In the rows, zero is written as 128.
Each path is a new rotation, seen through one point. The rows after it are directions, each followed by how far the rotation turns it, in degrees each step (0 if it stays put).
Each turn is a multiple of 5 degrees from 10 to 175, or 0.
Each row of a path follows its step; steps can be skipped.
Path 1:
step 0: [119 133 125 121 128 125 130 119 131 116 130 131 123 135 124 121 138 126
 133 132 138 133 127 118 128 133 115 136 124 117 116 133 127 126]
step 1: [133 117 134 122 127 128 128 137 117 138 116 129 126 118 123 120 122 139
 117 115 129 134 129 125 129 125 122 123 125 131 127 132 128 128]
step 2: [132 129 118 141 126 129 125 124 120 119 134 127 118 122 118 126 130 127
 132 136 133 130 129 132 127 123 134 146 131 129 128 125 125 143]
step 3: [117 132 134 117 125 130 136 137 135 129 128 128 125 128 121 130 126 122
 128 130 127 136 121 121 143 128 123 126 119 127 110 135 130 128]
step 4: [139 124 136 129 127 133 125 134 117 119 128 130 126 116 122 110 118 130
 125 125 122 125 134 133 125 136 128 127 139 130 129 129 125 122]
step 5: [126 134 116 129 120 116 138 125 121 115 135 132 136 134 120 131 125 120
 127 125 133 132 132 125 131 124 129 138 117 132 128 125 128 138]
step 6: [118 123 137 116 122 134 131 126 132 142 127 126 124 124 123 115 132 128
 137 124 123 133 132 123 136 138 128 131 130 130 129 142 126 129]
step 7: [122 128 137 132 132 129 115 127 118 121 127 136 130 127 119 116 119 125
 116 125 134 129 125 139 124 125 128 138 127 125 132 114 125 129]
step 8: [133 133 124 118 114 126 139 136 130 127 133 125 130 133 125 135 130 129
 128 125 141 129 122 123 140 129 127 136 138 126 132 131 127 143]
step 9: [128 129 141 129 135 126 126 139 129 139 119 131 127 128 121 118 131 116
 127 135 115 132 135 134 131 129 137 135 130 135 128 138 130 126]
Speeds:
[130 125 125 126 129 126 129 126 125 130 128 128 126 131 125 128 127 127
 131 125 128 126 130 129 126 124 128 129 125 127 130 133 127 124] => 80
[123 126 127 127 126 126 126 123 127 131 126 129 129 128 129 125 131 131
 127 126 130 130 129 126 125 130 125 129 127 128 132 126 129 131] => 60
Path 2:
step 0: [125 132 138 131 139 113 122 116 124 124 128 123 130 132 124 139 128 124
 126 124 139 121 137 129 119 123 123 139 122 128 134 127 138 129]
step 1: [115 129 130 126 127 112 129 131 127 126 132 138 142 133 131 124 123 126
 128 127 128 127 118 133 142 116 129 139 129 123 130 138 132 133]
step 2: [126 133 126 142 131 122 135 119 121 134 131 137 138 123 121 142 124 123
 126 128 130 138 122 116 116 123 127 133 129 128 127 132 127 136]
step 3: [134 111 127 138 129 112 121 130 133 136 130 134 132 125 126 128 127 136
 137 114 134 133 127 123 135 129 129 138 127 128 130 134 136 125]
step 4: [132 131 125 130 133 115 128 121 132 127 129 134 126 127 137 140 117 122
 131 132 132 132 136 122 129 118 146 128 114 126 120 129 127 131]
step 5: [124 127 126 138 115 117 127 117 145 122 129 127 131 121 130 127 124 131
 139 123 118 125 119 126 126 122 136 134 133 129 138 128 128 134]
step 6: [126 125 131 136 146 121 129 115 137 123 126 126 134 138 130 127 128 132
 123 124 126 128 138 118 119 128 130 134 119 123 129 121 134 138]
step 7: [125 122 135 132 121 115 130 125 132 132 129 128 134 133 138 124 123 135
 131 126 118 134 126 138 133 119 124 126 123 111 124 138 131 140]
step 8: [135 123 122 143 128 133 131 117 127 128 129 129 128 130 128 144 125 133
 119 135 123 133 123 121 129 119 124 136 120 127 129 127 119 143]
step 9: [132 115 130 140 123 114 121 133 126 138 135 120 121 130 122 128 123 138
 135 131 125 127 136 131 129 128 130 140 130 122 136 121 135 134]
Speeds:
[127 127 130 124 134 125 127 133 127 129 131 131 129 131 128 126 126 130
 130 131 127 128 131 130 130 128 131 127 127 128 126 126 129 130] => 125
[129 130 132 125 128 129 127 125 125 126 126 132 129 128 132 124 128 126
 129 127 125 127 130 125 127 129 124 132 131 128 128 129 128 132] => 65
Path 3:
step 0: [134 129 123 121 126 122 128 139 134 133 130 131 128 129 126 126 133 125
 118 122 111 126 132 128 138 137 112 122 134 128 128 133 132 135]
step 1: [125 120 136 120 118 120 129 128 129 123 125 127 130 132 116 132 133 116
 136 130 126 119 138 122 136 132 132 134 129 140 134 120 132 133]
step 2: [129 131 121 130 124 130 133 127 138 120 137 119 139 142 123 122 128 117
 120 124 123 133 132 117 135 127 123 127 121 130 131 130 119 121]
step 3: [128 126 116 130 138 130 127 132 124 122 121 123 134 136 114 127 132 138
 132 140 117 125 132 132 137 131 137 128 125 130 138 119 128 125]
step 4: [139 128 137 132 132 142 128 133 124 123 132 121 130 133 129 137 124 127
 125 122 123 121 135 126 136 117 134 123 114 132 125 131 135 119]
step 5: [139 126 119 134 129 120 124 137 133 135 126 118 125 132 132 133 140 139
 131 128 127 112 128 125 123 129 133 129 117 119 131 129 122 125]
step 6: [126 130 125 126 130 128 121 128 118 137 129 116 120 121 126 138 123 120
 128 132 124 126 119 129 130 129 127 127 106 138 122 129 128 133]
step 7: [132 117 133 127 131 117 127 129 128 132 145 119 128 131 137 124 134 132
 122 132 125 125 115 124 129 130 131 120 128 130 136 141 133 137]
step 8: [121 130 131 116 141 118 136 128 127 129 131 120 126 129 124 128 120 118
 129 134 140 115 125 130 130 122 127 125 124 125 132 116 125 138]
step 9: [133 128 112 134 129 124 134 131 121 123 142 130 130 134 129 122 117 114
 125 129 132 127 134 133 123 128 131 120 129 126 128 141 132 138]
Speeds:
[129 127 125 128 124 127 127 130 129 128 128 130 129 129 129 128 129 124
 131 126 133 125 133 127 124 128 129 130 124 128 125 128 126 129] => 95
Path 4:
step 0: [128 134 129 123 133 132 118 123 120 114 129 119 132 124 134 132 120 122
 131 134 133 140 122 128 123 127 119 130 130 122 129 119 124 131]
step 1: [123 127 134 122 129 125 129 130 120 121 137 120 130 124 130 127 134 116
 137 130 128 129 139 131 129 127 122 137 123 117 131 121 139 132]
step 2: [127 118 130 113 122 126 132 124 129 128 126 130 138 132 125 125 131 115
 132 124 131 129 129 138 130 128 122 124 136 122 126 128 143 123]
step 3: [127 124 126 115 128 130 129 118 129 123 132 122 139 133 133 119 127 129
 135 128 124 136 119 134 128 122 121 117 136 133 134 124 123 132]
step 4: [133 140 129 125 126 130 117 125 122 115 133 116 134 126 136 123 136 120
 129 131 133 137 128 125 123 123 118 125 124 126 129 127 123 129]
step 5: [136 129 129 124 127 133 124 126 125 118 130 126 134 128 134 133 133 114
 132 127 123 131 135 134 133 130 123 139 121 120 130 130 143 136]
step 6: [134 116 136 119 130 130 134 124 130 129 131 124 133 134 133 129 128 117
 129 126 130 133 123 134 131 134 129 118 133 123 129 118 144 130]
step 7: [127 121 126 120 133 126 126 119 124 125 135 118 137 132 131 115 133 126
 128 131 131 132 125 126 128 128 128 118 141 122 140 130 125 131]
step 8: [139 138 128 121 120 122 118 123 128 117 133 128 136 123 128 119 140 126
 126 137 126 136 134 130 124 127 121 125 130 125 128 129 127 136]
step 9: [140 127 126 124 134 130 124 133 128 114 128 126 137 122 130 131 135 121
 133 124 121 134 127 132 134 134 123 128 123 133 123 129 143 133]
Speeds:
[128 125 126 132 134 129 127 127 129 130 128 130 127 126 131 127 127 128
 130 126 127 130 123 131 128 128 125 126 130 128 124 124 128 130] => 110
[128 129 129 128 127 130 124 133 128 127 128 128 127 124 132 127 130 131
 127 131 125 129 133 127 130 126 125 130 128 124 126 127 128 127] => 95
[129 126 130 129 131 129 134 128 127 132 129 129 134 124 128 129 124 125
 127 129 128 128 132 126 128 128 127 127 125 127 128 128 130 127] => 85
[126 131 129 127 131 130 130 132 125 129 131 128 125 132 125 128 128 123
 124 129 125 128 125 128 130 128 129 131 130 127 127 126 130 129] => 80
Path 5:
step 0: [125 115 138 123 124 129 126 125 133 130 129 131 113 130 123 119 135 123
 115 128 119 132 131 121 125 133 131 139 132 130 122 131 135 121]
step 1: [120 123 131 132 131 131 134 132 134 134 124 125 119 118 121 130 136 131
 126 127 127 131 137 133 125 118 131 122 124 119 114 121 127 114]
step 2: [130 125 118 137 124 128 123 130 137 115 123 139 118 122 120 129 127 122
 131 125 132 128 124 134 126 128 127 119 117 118 120 130 123 131]
step 3: [128 129 135 137 124 133 123 115 130 122 130 132 133 126 127 133 113 123
 133 118 136 128 134 118 129 123 126 132 122 124 125 121 117 136]
step 4: [137 120 130 123 132 127 129 116 125 124 141 127 119 118 121 139 118 125
 128 129 133 125 133 124 133 125 122 130 126 140 136 131 135 131]
step 5: [127 121 125 117 133 124 127 130 126 122 135 126 130 127 123 130 123 137
 105 128 133 133 132 120 122 124 132 129 136 133 118 132 132 129]
step 6: [129 122 122 130 126 133 138 127 135 131 133 130 125 130 127 120 143 122
 115 134 132 125 126 131 119 120 127 137 124 136 114 126 128 127]
step 7: [120 121 129 133 121 136 124 132 123 131 130 133 112 127 126 120 129 119
 123 124 124 132 138 132 125 135 127 136 122 118 121 129 120 118]
step 8: [121 125 126 135 132 129 125 123 132 125 131 126 116 126 119 134 129 125
 138 114 132 123 132 129 136 121 138 120 125 119 122 117 127 121]
step 9: [143 122 124 135 122 123 117 125 139 116 122 132 121 117 124 131 123 133
 128 121 128 131 128 118 134 124 129 125 124 127 127 129 127 136]
Speeds:
[129 128 127 128 129 127 129 127 135 128 131 129 125 129 129 127 129 125
 129 134 130 129 128 133 132 128 129 128 128 129 131 127 130 130] => 160
[133 125 128 124 132 131 128 127 129 129 129 129 132 128 128 130 130 127
 130 124 130 133 130 127 129 130 129 127 127 128 130 130 127 131] => 60
[131 127 129 129 127 125 126 123 128 130 128 124 129 126 129 131 130 128
 125 132 129 130 127 124 126 129 132 128 130 127 129 130 131 125] => 70
[128 126 132 125 130 128 132 128 127 128 128 125 126 127 132 127 131 126
 123 129 125 127 125 130 129 131 129 126 127 126 125 127 125 130] => 60
[130 128 124 128 127 125 126 127 130 126 123 131 131 130 129 126 128 127
 125 126 129 127 125 129 130 128 132 128 128 132 124 125 127 130] => 110
[126 129 129 128 128 129 129 128 130 131 129 125 132 130 129 130 124 129
 126 128 128 132 130 129 129 123 131 129 130 126 128 124 123 126] => 160
Path 6:
step 0: [123 126 127 118 123 126 130 115 125 137 123 120 130 128 129 143 136 132
 130 136 134 132 135 130 120 130 126 124 123 135 117 123 125 122]
step 1: [136 118 117 135 122 137 123 132 132 137 128 128 128 139 127 135 126 124
 124 138 119 130 125 137 130 132 126 137 120 118 133 130 129 132]
step 2: [122 131 130 136 124 135 137 132 131 127 129 132 133 134 140 139 127 130
 139 134 129 136 133 118 131 132 139 128 138 132 119 131 127 125]
step 3: [133 131 114 136 131 123 127 113 129 132 119 116 129 131 123 136 139 122
 132 125 127 132 138 127 120 120 127 132 125 126 131 127 123 129]
step 4: [122 129 122 139 127 132 131 136 124 131 122 128 137 136 136 119 126 142
 129 143 128 125 127 131 135 126 130 136 119 118 129 126 127 125]
step 5: [119 130 129 134 128 126 139 130 124 131 114 126 121 136 125 139 127 129
 134 128 130 132 122 125 110 134 135 122 136 130 124 131 126 132]
step 6: [126 123 116 128 119 129 131 109 126 131 122 130 142 129 129 137 125 122
 124 127 133 123 123 126 132 123 130 132 115 123 134 122 123 133]
step 7: [130 127 126 131 128 137 143 134 121 125 135 119 128 133 134 132 133 134
 139 142 125 122 120 135 129 139 124 135 128 130 128 132 123 130]
step 8: [128 128 128 130 126 128 125 113 125 130 116 129 125 140 135 134 121 115
 129 131 133 131 132 125 118 138 130 131 134 125 124 127 131 114]
step 9: [127 128 110 135 116 132 124 125 137 134 124 124 137 123 129 129 137 131
 126 137 124 125 119 121 131 129 124 139 131 131 126 122 130 134]
Speeds:
[127 129 129 127 127 126 125 131 127 132 125 129 124 132 131 127 126 129
 123 131 126 129 126 132 125 130 127 128 128 128 128 126 130 125] => 100
[126 133 129 130 130 125 132 129 125 129 124 127 129 128 128 126 127 130
 126 125 128 128 126 130 129 124 132 126 128 126 132 128 125 130] => 45
[128 129 127 125 130 131 128 133 125 131 128 125 128 129 131 128 125 130
 132 126 125 126 127 123 129 128 128 129 126 132 126 127 127 129] => 140
[131 126 126 129 129 129 128 128 128 127 133 128 126 130 127 126 124 133
 128 134 126 127 126 127 129 126 128 128 131 125 130 128 124 129] => 130
Path 7:
step 0: [120 129 133 137 135 124 135 138 128 129 147 130 127 129 139 125 129 128
 127 127 133 143 123 125 127 128 135 126 126 122 126 126 122 139]
step 1: [122 129 127 122 130 131 129 130 141 132 125 131 117 135 143 136 128 128
 120 124 130 135 140 126 123 130 124 128 139 135 119 133 123 127]
step 2: [138 123 129 137 123 120 126 133 122 133 124 129 119 142 136 119 123 125
 117 136 135 135 127 122 128 126 127 130 135 129 140 128 134 132]
step 3: [121 117 124 142 135 131 137 138 131 133 133 133 120 120 129 130 129 130
 122 134 131 132 122 125 119 126 142 121 135 123 126 129 123 126]
step 4: [123 137 127 137 120 128 134 132 140 127 132 133 124 137 139 137 137 122
 117 121 134 130 131 132 138 138 133 128 133 134 127 133 128 127]
step 5: [128 128 123 133 129 120 131 129 126 129 127 132 117 127 138 117 123 129
 129 135 140 142 136 120 135 127 127 135 132 129 128 129 125 146]
step 6: [125 116 129 125 135 129 125 136 140 137 131 137 124 134 122 134 125 128
 115 135 137 129 137 123 120 125 135 123 139 126 123 129 133 129]
step 7: [137 135 137 149 122 119 135 134 129 130 128 125 124 135 136 132 129 127
 117 124 136 124 128 121 125 131 137 127 127 134 128 126 128 124]
step 8: [123 125 117 145 132 134 131 126 137 133 129 129 119 124 138 125 132 130
 138 133 137 134 134 127 128 129 131 139 134 119 129 135 123 130]
step 9: [128 128 123 122 123 124 127 142 140 127 132 138 118 137 128 136 122 119
 125 132 127 125 138 127 136 132 139 129 135 126 130 129 131 136]
Speeds:
[123 125 131 128 131 128 128 127 130 128 128 125 127 122 129 127 125 126
 129 128 129 131 130 129 129 124 128 127 129 123 127 129 129 124] => 140
[129 128 129 128 130 130 130 124 128 129 125 130 124 123 128 130 127 129
 131 128 127 127 125 123 127 128 129 127 130 131 126 128 122 130] => 155
[128 132 124 124 125 130 126 126 130 130 125 131 125 128 133 125 127 127
 129 127 128 128 131 129 128 127 127 131 126 125 129 127 127 129] => 100
[132 128 131 128 129 127 124 127 130 129 128 124 130 131 130 128 126 132
 127 128 129 128 130 124 122 126 126 128 128 127 127 127 126 125] => 70
[130 125 129 123 131 125 126 130 129 126 131 127 124 129 128 128 128 130
 130 130 126 130 132 129 132 130 125 131 129 132 127 128 127 129] => 90
